In the data rows, 128 means zero.
Here are some points:
[189 158 116 120 142 101 145 153 105 124 138 120  97 107 178 164 116 120
 134 107  94 109  91 132 142  91 121]
[172 137  94 180 140 146 132 133  95 110 137 165 133 116 118 113  87 131
 131 122 145  98 101 126 140 142 131]
[122 118 133 101 104 151 150 126 117 123 126 134 125 169 143  87 107  92
 123 134 120 153 130 104 125 136 177]
[186 117  70 135 151 149 104 120 135 136 152 135 107 110 115 133 149 103
 142 172 116  85 137 179  83 149 102]
[ 43 163 192  99 111  74 131 128  97 140  62 130 137 142 132 123 140 129
  71 134  75 151 137 132 135 101 168]
[115 125  97 114 119 159 124 110 129 179 140 147 110 102  95  90 111 126
 136 131 140 140 129 110 125 149 135]
[126 118 104 122 124 153 127 103 169 124 135 155 104 140 114 117 129 136
 110 147 156 113 131 136 155 131 132]
[112 123 108 137  94 136 106  92 105 123 120 153 119 118 113 145 154 113
 131  96 106 153 104 101 103 112 125]
[105 112 120 127 128  77 115 118 164 148 104 118 159 151 138  92 128 110
 111 114 147 167 159 110 146 154 148]
[153 171  86 176 143 109 147 121 109 108 128 153 131 110 129 111 105  73
 182 104 132  82 132 138 124 130 138]
[ 78 109 105 124 122 158  87 108 139 155 105 141 126 123 113 130 144 151
 100 127 133 172 160  84 106 166 131]
[ 70 134 115 123 101 106 135  63 150 141  94 110 147 156  89  79 133 107
 149 100 115 167 117  87 131 157 137]
[ 64 153 166 128 125 109 115 162 157 128  94  92 140 170 140 129 137 114
 104 146 110 138 118 111 143  95 132]
[104 109 117 159 108 166 125 109 135 143 184 120 138 110 109 134 179 109
 115 126 155 182 119 113  94 123 172]
[102 134 119 100 106 147 129  95  81 131 133 169 159 147 124 179 183  76
  71 118 194 146 114 168  97  92 138]
[ 84 116 134 100 145 104 111 111 129 137  94 148 133 147 148 117 140 118
 127 105 128 144 143 116 142 136 166]
[ 96 159 141 149 131 103 149 139 190 124  61 137 131 146 126  86 103  98
 119 143 100 152 132  72 159 150 142]
[114  89 118 119 107 150 115 120 110 105 129 136 147 137 147 149 149 141
 124 176 163 137 134 123 126 135 109]
[158 140 149 136 175 141 122 133 109 142 143 121 126 140 133 164 153 124
 138 175 129 130 101 135 120 124 115]
[153 111 141 139 112  77 125 136 205 113 132  84  99 142 124 148 130  90
 141 132 114 110 152 132 123 158  89]
[172 148 135 117 132 108 115 155 128 126 145 126  70 101 174 184  66 131
 145 100 118  72 133 149 136 113 109]
[168 123  92 117 141 159 149 157 142 116  99 150  92 125 165 111 100 154
 148 105 124 157 163 114 103 145 184]
[141 119 120 118 167 117  98 124 150 139 133 144 105 117 135 126 149 144
 135 136 131 120 137 166 114 127 107]
[115 108 177 130 113 127 122 134 172 154 134 100 145 138 109 136  94 122
 122 135 114 136 120 110 167 115 167]
[ 55 138 206  72  99 123 105 136  93 121  94 112 131 189 118 103 158 140
  99 152  83 190 144 131 139 117 110]
[129 118 120 116 107 174 142 125  83 184 142 130 111 124 130 118 128 140
 105 124 145 141 153 148 126 136  93]
[105 135 122 113 134  93 119 140 140 148 122 146 159 132 137 136 110 126
 171 107 132 128 116 148 118 139  87]
[114 113 148 146 124 140 146  92 150 118 121 121 130 142 122 104  99 110
  99 152 129 140 141 106 123 132 101]
[149 157 143 117 133 122 136 151 126 162 114 133 124 134 185 103 146 116
 112 108 126 138 146 128 141 152 114]
[ 59 142 208 119  92 126 136 141 153 118  85  86 129 146 129 133 119 137
 131 107 124 149 110 133 130 111 139]
[ 98 139 124 146 120 124 145 146 121 103 116 101 125 151 109 109 114 146
 129 125 137 132 138 126 117 132 162]
[127 116 173 159 129 112 123 121 106 157  83 116 182 141 106  86 152 108
 126 100 107 121 170 122 157 150 167]
[134 152 134  80  89  85 110 122 139 109 118 108 102 121 131 113 111 135
 137 146 126 135  89 169 156  99 161]
[ 83  83 117 160 101 162 111  98  80 144 135 132 131 131 121 115 155 113
 104 116 169 187 116  95 123 144 126]
Here are 12 more points, each followed by its number:
[212 135 146 143 151 138 132 163 109 104 219 155  60  78 197 197 165 145
  84 135 171  59 143 176 120  73  78] 0
[134 111 114 137 102 171 117 147 125 134 135  95 168 138 102 121 130 114
 113 147 149 175 159 107 128 126 139] 1
[141 125 163 142 129  95 167 124 108 132 130 149 165 117 113 113 137 112
  92 142 152 137 134 114 155 120 132] 2
[253 149  27 151 140 200  99 134 125 108 179 166 120  74 145 125  95 132
 181 128 128  26  97 144 126  78 116] 3
[ 99 157 164 133  99 140 156 130 122 133 115 143 145 149 130 142  98 109
 129 139 119 143 147 154 129 147 174] 4
[255 166  26 146 181 166 148 147 123 113 171 102 123  42 118 149  94 180
 198  87 173  38 138 117 118 143 139] 5
[156 141 141 133 127  57 121  97  73 117 174 157  86  93 118 166 151 162
 162 113 107  83  85 209 147 127 111] 6
[ 84 128 108 161  93 141 115  88 143 141 106 163 160 139 138  96 109 115
 118 132 105 173 107  80 124 153 170] 7
[106 125 137 136 163  94 161 156 128 137 152 139 108 162 143 171 114 109
 141 155 109 129 119 163 134 108 108] 8
[173 126 107 166 144 144 114 134 153 135 111 152 137 101 107 147 107 139
 159 116 158 107  94 127 155 103 145] 9
[ 52  86 184  84  75 159 130 129 133 111  93 138 166 161  85 120 159 152
 107 158 113 156 120 125 148 146 116] 10
[112 132 113 132 127 116 129 114 124 131 115 127 126 127  92 100 171 118
 103 124 122 133 126  90 133 160 139] 11
Which two of these numbered points are nearest to each point below, looking only along the 4 directions in which the first points spread most? Their numbers follow each, nearest first.
[ 71 133 113 140 104  94 142  87 117 157  78 120 151 131  45  58 100 111
 115 140 120 152 105 102 141 137 142] > 7 11
[ 79 148 114 123 155  89 134 126 103  94 142 115 107 130 103 130 140 150
 145 103 150 146 127 120 150 107 117] > 2 4
[ 75 136 166 114 110 121 146  95  97 124 120 126 150 184 124 142 183 103
  84 138 115 177 125 157 111 108  90] > 10 2
[146 138  83 132 146 158  66 157 139 122 110 129 130  98 125 130 101 102
 169 130 134 131 159  83 123 128 146] > 9 11
[ 96 127 107 139 116 123 141 144 176 163  94  82 127 114 125 106 125  98
 117 144 104 143 151  95  97 135 169] > 11 7
[228 124  51 161 138 176 135 140 125  88 157 121 105  71 123 123  69 162
 205  85 116  56  86 136 141 106 119] > 5 3
[107 121 123 138 117 124 140 106 125 133 118 142 128  98 128  58 142 116
 147 103 128 151 116  96 126 115 177] > 7 11
Here are 12 other points, each followed by its number:
[ 98  85 127 126 114 119 110 114 133 138 148 132 108 124 126 165 125 143
 104 125 141 117 114 132 122 130  97] 0
[115 131 168 105 112 135  96 162 125 138 132 124 147 130 144 159 133 131
 130 158 144 130 148 171 109 118 149] 1
[130 120 122 124  66 169 153 131 120 139 111 147 135 153 108 129 143 118
 107 136 141 142 110 117 114 136 169] 2
[133  86  84 130 149 180 116 128 120 115 141 145 161 111 122  86 104 103
 147 120 153 128 101 123 143 118 136] 3
[165 136  77 138 133 155 116 153 134 100 150 131 109 104 132 120  97 116
 157 110 150  98 130 137 126 118 108] 4
[170 141 171 118  81 138 135 135 135 127 151 137 140 117 143 127 122 135
  95 116 124 112 102 144 133  93 128] 5
[157 144 125 112 158 117 142 152 100 102 136  84 125 151 122 162 121 109
 142 138 157 130 124 120 116 122 106] 6
[ 88  91 132 165 123 144  84 163  83 115 179 131 141 174 145 167 159 164
 126 153 162 145  92 141 117 129 141] 7
[164  90 139  98 115 148 124 127  76 136 145 143 127 112 128 183 151 144
 101 176 137 113 106 168 101  88  96] 8
[174 137 136 157 145  76 140 103 151 118 146 147 127 104 160 104 135 146
 139 140 116 116 122 117 132 139 121] 9
[100 147 117 119 115 144 133 107 124 129 109 137 137 151  98 160 141 165
 103 171 157 108 171  90  80 149 148] 10
[122 132 134 103 142 124 102 165 141  99 132  91  93 127 172 150 144 140
 123 147 160  76 127 132 136 121 150] 11
The same question for these:
[103  98 142 153 136 186 143 122 123 148 182 105 154 132 129 146 131 110
  93 122 113 146 187  95 124 150 105] > 10 0
[ 87 146 158 108 147  97 165 132 120  98  90 140 116 158 129 111 124 123
 131 133 148 122 131 150 155 133 156] > 5 1
[142 163 119 144 130  94 126 136 168 122 140 143 129 140 121 113  95 134
 165 112 113 111 141 119 145 137 151] > 9 4
[130 140 127  96  93 177 125 118 155 149  95  83 140 128 124 108 138 114
 113 145 137 170 135 127 121 137 147] > 10 2
[160 122  76 170 118 144 135 107 138 164 123 134 149 105  99 101 127 108
 144 106 117 158 136  86  96 147 148] > 3 2
[110 122 118 126  97 113 116 136 155 144 106 106 148 123 121 112 176 123
 114 129 132 137 136 115 123 167 140] > 10 2
[118 131 169 109 174 138 133 148  96 117 205 106  81 119 162 184 171 120
  91 160 161 110 143 202  94 112  61] > 8 1
